In the rows, 128 means zero.
Each path is a new rotation, seen through one point. The rows after it are directions, each followed by how far the rotation turns it, in degrees per step (0 if it stays put).
Each turn is a multiple of 5 degrees from 10 to 175, or 0.
Each row of a path follows its step; steps can be skipped.
Path 1:
step 0: [133 125 131 135 134 137 131 133 133 136 142 124 130 129 129 123 115 129
 119 127 127 123 136 123 128 133 131 128 130 132 132 134 128 133 133 132
 124 132 141 137 127 135]
step 2: [120 138 129 123 132 124 133 124 137 122 134 122 129 120 127 129 126 131
 127 130 125 117 124 128 118 130 135 128 133 126 125 140 131 131 129 131
 119 135 124 138 120 135]
step 3: [126 126 129 132 139 126 134 137 138 121 122 123 120 129 129 119 133 130
 136 130 123 121 127 121 124 118 136 125 132 123 129 138 128 129 131 121
 120 124 133 137 130 123]
step 4: [128 125 121 137 124 130 141 140 133 140 131 125 126 123 131 130 124 131
 129 129 127 132 125 128 121 130 138 134 138 125 128 133 126 125 136 118
 117 131 133 131 126 125]
step 6: [119 131 117 138 126 128 131 122 132 117 130 127 128 126 128 124 114 131
 126 116 124 122 127 132 123 125 137 132 121 131 130 129 131 129 133 122
 123 133 130 125 121 138]
step 7: [120 126 126 125 127 129 124 130 135 124 124 125 136 129 117 113 126 130
 134 132 119 126 136 124 123 122 129 130 132 130 137 127 136 132 132 124
 119 132 133 134 120 136]
step 9: [126 128 129 119 127 127 120 136 140 129 136 122 127 122 133 127 128 141
 123 130 138 126 134 124 115 126 137 129 129 130 131 123 130 126 132 121
 119 126 132 125 131 124]
step 10: [125 127 129 132 135 119 128 129 135 123 138 123 129 122 132 128 120 130
 127 121 128 117 128 132 114 128 128 125 135 133 127 127 123 127 142 120
 134 128 126 135 131 133]
step 12: [127 133 129 144 131 134 128 130 138 133 134 119 133 127 128 123 123 122
 125 133 129 133 131 122 128 126 132 129 137 133 125 137 129 131 136 132
 128 134 142 131 123 134]
step 16: [125 123 129 134 122 131 137 136 130 136 125 128 127 127 135 121 118 127
 130 127 125 128 129 119 123 124 143 135 130 124 123 137 128 133 141 119
 123 124 132 131 133 131]
Directions:
[130 127 125 124 128 128 129 128 129 128 128 130 128 127 127 126 129 131
 131 126 130 125 128 125 127 132 126 126 127 129 133 128 130 126 125 130
 126 130 131 127 128 124] => 175
[126 125 129 128 127 130 131 126 130 128 125 133 130 128 125 127 128 123
 131 130 129 128 130 128 126 125 130 128 130 129 126 131 126 128 126 129
 128 127 132 129 129 127] => 85
[128 130 125 128 123 128 127 130 128 128 127 128 125 129 130 128 127 126
 129 127 129 128 127 129 125 128 129 129 121 125 126 130 130 126 127 125
 129 126 131 126 127 127] => 145
[127 129 127 130 127 130 130 125 126 131 125 126 126 125 127 132 128 130
 129 124 127 128 128 129 126 122 126 128 126 128 129 126 124 127 128 130
 127 130 128 129 128 125] => 155
